Here are some rows, each followed by its group. Groups can overlap.
[ 50  42   7   0  -6 -31 -34 -12  35  27 -29 -31   5  13 -24 -47   8  47  51  13  -4 -11 -26 -17  25  52] 1
[-15 -21 -41 -51   8  56  31 -36 -30   8  17  -6 -24   1  36  43   2 -27  -7 -19  -6  15  36  35   2 -29] 2
[ -9  -7 -30 -61 -42  18  42  17 -28 -35  -6  28  -6 -41 -23  23  46  36   3 -12  -9 -13 -22   9  28  46] 3
[-50 -47  22  56  20 -25 -14  21  -4 -27  -5  48  69  25 -14 -33 -42 -19  36  64  55  -2 -29 -38 -67 -72] 2
[ 34  15   1   2 -30 -41   9  34   9 -42 -17  17   4 -39 -17  36  43   0 -12  -6 -22   4  43  34   1 -24] 3
[ 14 -18  -3  34  17 -14   9  49  60  30  -1  -8 -13  -2  21  41   3 -26 -27 -22 -54 -50  -5  14 -20 -48] 4
[ 27   7 -35 -14  22  29   3 -20  12  57  61  36   3 -16 -36 -39 -10  36  55  36   3 -23 -23 -63 -82 -58] 4
[ 21   5  -6  -7 -47 -41  15  36 127 -36  -7  26  -1 -35 -10  37  32  -2 -21 -25 -11   4  41  25   3 -11] 1
[  1  -8  -8 -45 -44  -2  42  24 -17 -47   3  27 -15 -34  -5  37  37   4 -20  -7   2  -2  23  40  19 -14] 5
[ 31   5  -2  -8 -42 -39   0  31  16 -29 -26  17  13 -25 -34   9  50  25  -3 -10  -7 -27   0  35  34   7] 1
[-46 -18  46  45  -6 -21   9  12 -12 -18  33  66  53   2 -29 -34 -38 -14  41  63  17 -13 -37 -63 -76 -42] 2
[-50 -47   6  45  48  12 -24 -28  -1  15  -2 -20 -11  25  45  33  -3 -23 -24 -15  -9  -2  36  41  31   4] 6
[-27 -53 -25  40  43 -13 -19   1  10 -15 -15  54  65  26 -17 -32 -39 -16  40  65  24 -21 -24 -58 -81 -54] 7
[-44 -42  -5  39  50  11 -18 -20   5  15 -15 -16   6  52  46   7 -32 -32 -16  -3   4  34  48  35  -3 -26] 6
[-39 -54 -29  23  55  19 -26 -17   9   2 -17 -13  39  64  32 -11 -30 -41 -23   4  42 -45  31 -27 -26 -24] 2
[ -6 -14 -37 -49   5  47   4 -34 -16  13   0 -15  39  90   9 -27 -39 -33   7  62  52   0 -38 -56 -71 -62] 7
[ 40  63  20 -11  -6 -27 -43 -22  23  26 -27 -15  23  -6 -49 -26  18  56  20   2  -2 -13  -3  27  30   5] 5
[-39 -46 -35  19  53  54   0 -33 -29  12  23  -2 -30  -7  16  42  35   3   0 -26  -7 -16 -10  13  34  46] 6
[ -6 -25   7  38   5  -6  28  51  48   8  -4  -5 -11  10  30  25  -9 -39 -23 -38 -62 -37  19  15 -33 -46] 4
[ 46  52  18   0  -2 -14 -48 -41   3  36  11 -34 -19  -2 -10 -43 -44  19  66  51   8  -4 -25 -31 -18  42] 5
[ -7 -36 -52 -43  16  59  32 -24 -41 -22  19  14 -18 -30  -6  29  46  27   2  -7  -3 -18 -16   2  27  42] 6
[ 21  10  -3 -10 -34 -44  -1  38  14 -42 -20  24  12 -28 -28  11  46  24   0  -8 -15  -1   7  38  20  -3] 5
[-17  22  48  42  12 -13 -21  -3  11  12  -8 -22  -9  19  46  43  17  -6  -6  -5 -15 -46 -16  -8  39  38] 2
[ 37  13   1  -8 -19 -45 -25  16  26 -21 -38  -4  19 -11 -48 -21  25  41  21  -7  -6 -27 -23  -5  41  32] 1
[ 35  51  25  -5  -6 -22 -48 -33  22  30 -16 -34   5   8 -26 -45  -3  54  44  14  -1 -15 -30  -6  35  45] 5
[ 37  24 -24  -9  30  21 -26   3  46  69  34   2  -6 -19 -24   6  40  19  -3 -14 -14 -56 -76 -44  19  13] 4
[-14 -23   8  39  16  -9  22  50  58  27   5  -9 -16  -3  10  33   7 -16 -23 -22 -39 -71 -55  -1  15 -21] 4
[-11  -5 -17 -53 -34 -26  41   2 -48 -12  18   3 -27 -10  30  46   2 -28 -20  -7   7  37  50   2 -24 -24] 2
[-58 -39  -5  49  48  12 -19 -22  -5  15   1 -18   2  39  51  13  -6 -24 -20 -16  -4  10  44  41  20  -1] 6
[-43 -43  -8  32  53  28 -24 -31  -1  26   3 -18 -21  28  42  32  -1 -13 -27 -12 -13   7  35  41  24   4] 6
[-43  25  52   2 -20  27  28 -11 -14  46  67  21 -18 -19 -31  -5  28  32  -3  -9 -10 -58 -77  -4  25 -20] 7
[-46 -42 -10  41  60  39  -6 -41 -45  -3  22  13   0 -36 -26 -74  28  51  42  25   5 -10 -30 -40 -28   6] 2
[ -4  -8 -17 -38 -51 -34   4  31  33  -1 -26 -33   3   7  -9 -46 -51 -20  49  70  59  20 -16 -29 -35 -25] 3
[ 42  51  30  -1  -9 -17 -40 -38  29  30 -20 -32  -8  21 -27 -54   0  45  45  12   4 -21 -28 -11  29  41] 5
[-60 -22 -63  44  30 -12 -25 -10   9  11 -18 -18   6  39  54  26 -11 -24 -23 -15  -2  11  30  40  17   7] 6
[-18 -28  20  29   1   0  38  58  36   2  -8  -2   1  28  34   6 -39 -36 -36 -64 -63 -11  21 -19 -54 -35] 4
[ 25  63  51   6   4   3 -17 -57 -61  -4  46  31 -27 -47 -29 -15 -28 -48 -20  42  78  49   5 -24 -24 -19] 3
[ -9  -5 -23 -52 -49  11  38  18 -24 -43 -15  13  25 -28 -44  -9  40  40  18  -7  -8  -4 -24  -8  19 -42] 3
[ 48  30  18   5 -11 -37 -36   4  29  23 -37 -23  13   8 -34 -38   8  55  39  -3   6 -11 -17   1  32  37] 5
[-51 -16  33  58  35 -12 -35 -21   6   9  -9 -31  21  49  48  16 -25 -33 -16  -2  -8  23  46  37  13 -11] 6
[ -1  -5 -20 -49 -40  28  47   6 -41 -18  29   4 -18  -3  47  23  -8 -28  -4 -13  25  49  45  -9 -29 -20] 1
[ 22  -9 -20  17  19 -13   2  46  51  23  -4   2 -15   8  33  33 -19 -24 -17 111 -60 -24  16  -4 -57 -31] 4
[ 24   7   0 -11 -37 -17  -2  37  17 -22 -29   1  12 -15 -40  -3  37  38   5 -10  -1 -27 -22  24  27  23] 5
[ -1   4 -20 -45 -45   9  45  11 -38 -38  19  13 -28 -26  26  48  11 -18 -26 -17  -3  28  50  20 -11 -22] 5
[-15 -25 -58 -32  23  58  25 -21 -43 -14  27  -5 -30 -34  15  46  32  -9 -11 -12 -12 -18  14  23  42  26] 2
[ 49  49  14  -8   8 -24 -50 -36  18  37   1 -32 -11   6 -21 -50 -26  34  56  31   1 -11 -23 -19   8  44] 5
[ 30  12  -1 -14 -29 -48  -6  28  16 -36 -31   9  13 -25 -34   1  56  16  -7 -10   1 -11   8  39  37  -3] 1
[ 32  65  39   8   4 -17 -46 -30  26  27 -29 -32   5   0 -38 -35  28  46  15 -11 -12  -9  -5  23  48   1] 5
[  7  -8 -10 -33 -44 -17  34  25 -25 -53 -10  27  -3 -31 -14  25  50  -6  -7 -12 -16  -3  22  36  27 -18] 1
[  4   1   4 -16 -35 -46 -23   6  37   1 -29 -37  -3   9 -14 -50 -43  10  58  72  33   4 -16 -34 -34  -7] 3
[-49 -38  -4  44  46   1 -28 -19   9  15  -7 -21   3  43  44  17 -19 -29 -25 -13  -3  23  53  29   2 -20] 6
[ -2  45  45  -5 -24  -3  21   9 -21 -34   7  60  71  18 -21 -29 -35 -22 -17  29  63  58   8 -30 -26 -27] 3
[-10   1 -32 -59 -29  28  44   6 -44 -34   6  26 -19 -23   1  36  39   5 -27 -17  -7 -12  14  35  26   2] 3
[ 25   6  -8  -9 -29 -42 -13  30  33 -18 -36  -6  24  -3 -47 -26  12  45  21  -2 -12 -25 -32  -6  26  43] 3
[-40   8  47  36  -7 -17  -4  16  -4 -33 -12  25  74  56  11 -24 -35 -28 -22   5  54  69  30 -17 -28 -21] 2
[ 21  65  55  22   0  -4 -29 -55 -26  30  37 -11 -29   7  -5 -35 -45  23  58  49  15 -10 -35 -30  -3  39] 5
[-20 -44 -54 -12  43  50  -9 -30 -18  14   1 -29  -7  47  41  13 -31 -25 -26  -2  23  56  42  -9 -28 -27] 2
[ 30  12   8 -12 -27 -36  -4  28  26 -29 -35  14  16 -29 -30   6  38  22   3  -8  -8  -9  12  37  34  12] 5
[-32 -40 -58 -20  36  56  35 -13 -47 -29   6  13   3 -29 -41 -18  24  46  47  20   4 -17 -24 -36 -33   7] 2
[-50 -31  14  52  35   4 -27 -12  -2  11 -25 -21  27  53  46  10 -23 -30 -20  -4   5  22  36  39   3 -13] 6
[-29  -6  20  21  -7   5  35  53  25  -7 -17  -8  -8   4  28  25 -18 -46 -21 -34 -65 -51 -10  27 -11 -56] 4
[-14  -1  29  54  77  58  13 -15 -25 -42 -54 -56   8  34   4 -51 -72 -32   7  -8 -15 -10  37  45  29   2] 3
[-36 -45 -37   6  56  54   3 -29 -32   7  19  12 -26 -30  -3  45  38  23   0  -3 -14 -18 -29  -7  23  47] 6
[-24 -20  25  17  -5  14  49  61  11  -2  -6   1   6  39  36   2 -37 -38 -43 -71 -47  10  19 -28 -54 -21] 4
[ 48  52  20   6  -6 -24 -47 -45   4  32   7 -38 -36  11  -6 -46 -45  21  60  44   8 -11 -24 -34  -4  43] 5
[ 40  11   1  -2 -26 -47 -13  29  23 -30 -36  -4  12 -14 -48  -5  39  33   6  -1  -6 -14  -2  21  35   8] 5
[-32  -4  19  13  -9   8  59  58  35 -10   0  -6  -4  25  36  22 -27 -29 -27 -44 -59 -37  12  18 -34 -52] 4
[ 47  56  20  -3   1 -25 -48 -33  16  47   5 -47 -19  -1 -15 -49 -44  14  56  43  24 -11 -22 -30  -9  34] 5
[ -3 -22 -53 -49  -1  45  47   8 -44 -35   4  17   2 -24 -22   1  34  43  15   5  -4 -16 -31 -14   9  31] 2
[-43 -44 -14  37  51  22 -21 -20   0   6 -11 -17   6  38  57  23 -13 -24 -19  -7  -1  35  35  40  18 -21] 2
[-31 -41 -46   4  43  46  -8 -33 -26  15  17  -4 -21  -3  43  39  16 -20 -25 -17  -6  -9  22  32  28   8] 6
[-48 -42  -1  46  45   7 -17 -24   6  18  -1 -25 -10  27  41  46   2 -21 -19 -14 -11  -4  21  35  41  14] 6
[-26 -46 -34  10  53  31 -14 -38 -12  22   8 -26  -8  18  48  32  -7 -29 -29 -20   3  11  35  36   5  -8] 6
[-29 -40 -44  -5  46  55   4 -42 -36  18  32  -8 -26  -6  30  48  22  -9 -22 -10  -9  38   7  23  48  18] 6
[ 42  19   1  -3  -8 -37 -36 -12  26  24 -28 -29   5   9 -33 -47 -14  43  43  19  -1 -18 -33 -20  13  53] 5
[ 46  37  -2  -4 -18 -48 -26  15  23  -2 -32   4  12 -22 -30   5  50  23  11 -13  -9 -14  16  31  23   3] 1
[ 43  26   8  -2 -18 -50 -28   7  36  -2 -39  -4  24  -6 -42 -29  38  47  34  -2 -11 -19 -13   8  39  34] 5
[ 51  31  18  -6  -2 -32 -48 -19  21  28  -7 -30 -24   6 -18 -50 -31  23  60  39   8 -22 -26 -26  -5  42] 1
[ 17   1   4 -18 -39 -32   8  36   8 -33 -22  12  11 -29 -34   4  40  26  -2  -5  -3  -8  -6  26  44  14] 1
[ 46  65  26   2   1 -10 -43 -56 -28  31  42  -3 -39 -29  -2 -21 -48 -37  28  57  58   6 -14 -30 -28  -5] 3
[ 13   0   7 -29 -47 -11  22  34 -24 -43  -7  38  -3 -41 -10  32  34   5  -6 -13 -10  -1  25  41  14 -11] 5
[ 25  13 -10 -20 -36 -40  -1  23  16 -29 -32   8  10 -35 -35   9  40  27   6  -9  -8 -18   4  24  31   5] 5
[ 25  15 -33 -22  36  19 -10   8  52  74  27   0 -16 -25  -7  23  31   9 -24 -16 -37 -70 -44  -6  20 -34] 4
[ 25   8   0 -16 -46 -31   8  37   5 -46 -14  28  19 -29 -30  22  42  17 -13 107  -6  -6  19  34  20 -14] 1
[-47 -39 103  38  57  11 -20 -23  -9  16  20 -18  -8  35  43  29 -13 -34 -19 -13 -13   1  20  28   5   3] 6
[  8  -1  -8 -41 -40 -22  27  29 -19 -37   6  31  -7 -42  -8  34  29 -11 -19  -9 -15   9  41  38   6 -15] 5
[ 43  23  12   4 -20 -40 -36   3  29   3 -37 -18  14  -7 -46 -40  12  47  43   2  -7 -17 -27  -5  32  46] 5
[ -7 -30 -57 -10  48  38 -14 -24  -2   7 -23  -8  44  53  25 -31 -37 -37  -6  33  63  40  -1 -38 -45 -56] 7
[  1  -2  -7 -41 -44  -7  32  18 -15 -41   1  23 -16 -29   8  40  24 -10 -16 -21  -3  17  36  24   2  -9] 7
[  5 -17  -4  30  10   1  23  53  37  13   3  -6  -1  29  40   0 -83 -32 -37 -60 -40  31  13 -57 -53   0] 4
Which 5 groups are nearest to each row below, nearest first, going by the distance to the centre of the group?
[-53 -44   9  52  33  12 -22 -11  12  10  -6 -22  21  61  46   7 -27 -31 -19  -8  11 127  51  20  -6 -18] ~ 6 2 7 3 4
[ 47  40   4  -6   0 -27 -46 -21  19  33  -7 -32  -8   8 -28 -47 -23  32  55  28  14 -16 -20 -27   7  50] ~ 5 3 1 7 2
[-17 -45 -53 -20  48  61  15 -21 -31  -3  22   5 -21 -16  11  36  34  -3  -8 -20  -5 -12  -1  24  45  26] ~ 6 2 3 7 1
[ 50  29   6  -5 -22 -42 -25  22   7 -32 -15  23   7 -40 -14  39  25 -16 -24  -8 -10  27   4  15 -29 -18] ~ 1 3 5 4 2
[ -6 -26  -5  31  20 -10  10  42  50  38   6 -11 -23 -18  19  31  26 -14 -26 -12 -34 -67 -53  -4  27 -18] ~ 4 1 6 2 5
[-21 -33  -5  33  18  -8  -6  36  63  45  18   5 -17 -12 -18  12  37  33   1  -5  -1 -36 -76 -85 -27  21] ~ 4 7 2 5 1
Which 4 groups are nearest to each row below, nearest first, going by the distance to the group's nearest row?
[ -9 -10 -32 -63 -30  31  53  11 -34 -36  -6  20   1 -39 -37  12  45  24  13   1 -10 -15 -19   3  28  51] ~ 3 2 6 5
[  5  -5   0 -43 -47  -2  36  23 -29 -30   5  18 -26 -23  38  33   4 -22 -15 -16   9  41 -28  14 -22 -25] ~ 7 5 2 1
Which 4 groups are nearest to each row below, nearest first, going by the average distance to the group's rows?
[ 24   1   3 -15 -39 -26  17  26 -11 -43 -18  25  -4 -41   0  46  28   0 -16 -12   3  16  45  38  -5 -10] ~ 1 5 3 6
Which 5 groups are nearest to each row below, nearest first, going by the distance to the group's nearest row?
[-44   1  50  45  10 -19  -9  -5  11 -10 -21 -20  27  49  49  10 -19 -24 -24  -6  -5  15  31  35  28  13] ~ 6 2 3 4 5
[-28 -12  31   5 -13  28  64  43   2 -17  -7  -2  29  43  12 -35 -48 -53 -74 -48  23  41 -27 -63 -20   2] ~ 4 2 3 1 7
[-52 -38  11  57  36   2 -22 -23  -4  24   6 -19 -10  43  51  32  -7 -24 -25  -4 -10   0  33  34  32  11] ~ 6 2 4 3 7
Which 5 groups are nearest to each row below, nearest first, going by the average distance to the group's rows?
[ 47  60  30  -5  -6 -14 -49 -46   2  49   8 -35 -15   0  -9 -46 -43  20  55  43  18 -18 -26 -35   4  38] ~ 5 1 3 7 2
Which 4 groups are nearest to each row below, nearest first, going by the distance to the centre of the group?
[ -7  -8 -26 -43 -26  39  44 -10 -45  -6  26   9 -21  -3  36  36   0 -22 -24 -13   4  50  49  14 -20 -17] ~ 2 3 6 7
[-31   7  30   2  -5  25  62  46  16 -13  -6  -4  10  47  48   3 -33 -38 -36 -57 -56  -9  37 -11 -57 -40] ~ 4 2 7 6
[-15 -14 -48 -52   9  55  16 -32 -26  28  -7 -19   5  52  48   7 -32 -30 -32   4  48  55  18 -27 -33 -35] ~ 7 2 6 3
